Rotation paths and how fast each direction turns (degrees per step):
Each turn is a multiple of 5 degrees from 10 to 175, or 0.
path 1
[16.1 12.0 10.2 -21.9 11.9 3.2 -1.9 -2.1 18.6 -4.8 -9.4 -23.6 1.8 22.8]
[-2.6 23.2 0.4 -23.2 -8.2 -17.0 8.5 12.0 -5.4 7.6 10.0 -12.1 14.8 18.5]
[-9.8 -1.3 -2.6 -23.9 -3.6 8.9 -0.8 7.2 28.6 -3.7 11.8 10.0 25.4 13.3]
[-1.6 -0.4 3.9 -5.9 -17.5 1.3 3.1 -16.9 17.2 29.1 -14.4 -7.8 15.6 21.5]
[-7.0 13.6 2.9 -21.6 -9.7 19.3 9.1 -6.1 17.4 -6.3 -9.5 -9.0 -19.0 25.1]
[-16.1 29.7 11.2 -3.7 6.1 -2.0 -14.1 -5.6 0.3 2.0 4.9 -8.7 14.3 29.3]
[-1.8 3.4 7.9 -20.7 -16.0 -12.9 -11.1 17.9 13.3 -5.7 -5.5 18.6 5.0 26.1]
[-7.2 1.6 16.8 -12.5 5.0 -17.4 13.4 -22.5 27.3 7.4 -3.8 5.4 9.9 13.7]
[-22.9 10.4 5.9 -19.4 -32.7 -4.3 14.4 -14.2 6.0 5.1 6.1 -0.5 -9.2 8.7]
[-24.8 7.0 16.1 -3.5 -8.1 15.9 -23.0 -17.7 16.3 -11.7 9.5 3.3 6.8 14.2]
[2.0 4.8 23.7 -3.8 -22.3 -12.0 -24.8 -4.7 0.7 4.6 -15.7 2.1 -2.7 21.2]
[0.3 10.9 29.9 -26.1 5.1 -13.0 3.2 -5.4 20.7 -17.0 -1.0 -1.0 -9.6 5.6]
[-16.2 15.7 18.7 -15.3 -12.2 -24.0 1.8 -9.8 -2.2 6.0 17.2 -2.1 17.8 -4.2]
[-12.1 -11.5 16.6 -15.0 -27.0 10.3 -13.7 -2.8 22.9 -9.9 9.0 12.2 8.8 -6.7]
[-3.1 -1.2 32.2 -2.1 -11.4 7.7 -13.9 -28.1 9.5 14.0 -9.2 -20.3 6.3 2.3]
[-4.0 12.1 26.5 -21.4 -18.9 4.4 -2.6 10.3 -3.0 -9.8 -1.1 -20.9 -15.8 0.9]
Directions:
[-1.8 -6.4 -3.0 -4.9 -0.9 -8.8 12.4 -0.4 6.2 4.2 6.2 8.0 8.2 -7.3]  70
[0.4 8.2 8.8 8.7 -8.8 -1.8 3.0 5.5 13.6 -0.7 4.7 -4.1 2.0 4.2]  0
path 2
[1.7 27.8 -15.9 5.9 2.9 -8.1 -5.3 17.7 25.2 4.7 -8.3 -15.2 -3.8 -4.3]
[-4.6 20.5 0.6 -6.5 -14.3 15.3 -3.3 9.9 23.1 16.5 -10.5 -19.9 10.8 -4.5]
[10.1 28.6 -3.2 -12.9 -25.5 0.9 -2.9 13.0 0.0 4.8 -18.0 -0.1 -2.3 -13.6]
[15.8 27.8 -19.5 -2.0 -9.4 1.9 7.7 1.1 9.3 3.3 -0.9 -13.8 -21.5 -5.0]
[0.0 24.0 -6.8 1.6 -16.4 12.0 18.5 -6.4 3.7 12.6 -9.1 -30.0 0.2 9.0]
[5.4 24.1 -9.4 -8.9 -27.2 5.0 0.3 4.3 -17.7 1.7 -12.0 -7.4 6.9 17.3]
[16.9 31.2 -23.7 -4.5 -1.7 -2.1 7.8 7.8 -10.6 6.5 11.6 -2.1 -0.4 9.7]
[-1.5 28.7 -6.9 10.4 -0.3 -9.6 22.0 8.4 -6.3 11.7 7.3 -22.5 14.0 6.0]
[-11.5 20.5 -3.8 7.9 -17.4 -10.0 -7.7 17.0 -10.5 -8.7 -1.9 -12.7 21.1 10.0]
[0.7 23.4 -18.4 1.6 -6.5 6.1 -11.8 26.0 3.8 -1.7 19.0 0.3 16.8 -2.4]
[2.3 19.8 -6.6 10.3 -8.3 -0.5 19.2 20.0 6.8 5.5 9.9 -10.4 16.8 -23.9]
[-2.7 12.1 -10.8 21.7 -21.0 -3.8 2.4 16.3 7.0 -13.4 -17.5 -13.7 10.0 -14.3]
[6.5 10.5 -25.7 10.6 -16.5 18.0 -7.1 14.5 17.6 -1.8 -5.3 -2.4 7.3 -0.2]
[21.6 13.3 -11.9 3.3 -10.3 16.0 19.0 12.9 8.5 14.6 -13.1 1.6 16.8 -12.1]
[15.5 18.6 -10.8 10.8 -10.6 -12.4 10.4 10.8 2.4 1.0 -32.8 -4.4 3.3 -2.1]
[3.6 20.6 -22.9 5.5 -1.9 1.5 -4.1 8.4 15.8 8.7 -19.0 -11.0 -0.4 21.5]
Directions:
[3.5 1.3 -12.0 0.2 1.0 -4.6 -12.5 2.8 1.4 -9.5 2.2 4.6 -9.9 5.2]  120
[10.2 3.1 -0.4 -9.4 0.2 2.0 2.4 4.4 -5.3 3.5 6.1 14.7 1.8 -7.6]  100
path 3
[-22.2 -12.8 4.0 -15.3 -5.8 -29.0 6.5 25.4 -9.6 -1.8 14.6 -16.8 -11.0 2.9]
[-3.5 -5.8 10.5 -20.0 15.1 7.1 -2.8 14.1 46.1 -7.9 8.7 -4.5 -7.8 0.6]
[4.3 -7.1 17.6 1.0 -10.2 0.9 -29.5 18.1 11.0 -0.5 -9.7 23.5 12.6 19.5]
[-26.0 -2.5 1.8 -8.0 0.0 -23.1 -2.0 24.5 -21.2 -15.0 -21.9 -10.0 3.7 2.8]
[-22.8 9.2 -4.0 -13.0 -2.1 9.2 5.4 31.0 28.6 3.7 12.5 -12.7 1.4 -12.6]
[10.5 -14.8 15.7 -6.0 -15.3 -3.1 -27.3 23.0 12.5 1.6 22.6 9.6 -10.1 19.0]
[-2.1 -20.3 8.8 -11.0 17.7 -32.6 -7.5 13.3 3.2 -13.9 -26.3 1.3 0.8 15.7]
[-34.0 7.0 13.8 -0.6 1.2 9.0 2.9 19.1 22.4 -1.5 -16.1 3.3 13.8 -10.8]
[-9.7 6.6 4.4 -14.5 -25.2 8.4 -18.7 31.8 -2.8 -4.5 21.8 -1.3 1.4 18.3]
[8.9 -21.5 -16.3 -16.3 15.8 -23.5 -6.2 29.2 3.7 -8.6 -0.8 -7.0 -13.5 4.9]
[-22.1 -13.6 24.2 13.4 3.8 -7.9 -6.7 13.1 36.1 2.8 -9.7 6.5 -1.0 -11.0]
[-11.9 15.1 27.9 -21.3 -23.3 1.8 -15.0 11.0 1.4 -9.3 -5.6 1.6 10.9 26.2]
[-8.9 -7.9 -23.1 -28.1 11.7 -1.4 2.7 39.3 -7.4 -0.8 -5.5 4.2 7.2 12.6]
[-23.9 -16.9 6.2 18.2 9.7 -2.9 -7.9 33.0 16.6 -4.0 14.8 3.8 -9.1 -12.7]
[5.4 5.6 28.6 -11.6 -13.5 -18.2 -22.6 6.5 22.7 -17.2 6.1 -13.7 -0.7 8.0]
[-1.5 -14.3 -3.2 -29.1 -3.3 -4.0 -2.8 20.1 13.9 12.2 -28.7 5.0 18.1 17.0]
Directions:
[-2.8 4.4 -13.5 5.6 -4.7 2.4 -7.1 7.5 -5.6 -5.7 3.8 -7.6 -0.5 -8.7]  80
[8.1 -0.4 4.2 10.6 4.1 4.8 5.8 5.3 -1.6 4.1 0.4 -12.6 9.1 5.4]  0
[-10.8 -4.7 -2.5 5.4 6.5 11.8 5.8 -1.6 8.3 -1.9 -4.7 -3.4 -9.6 -0.4]  120
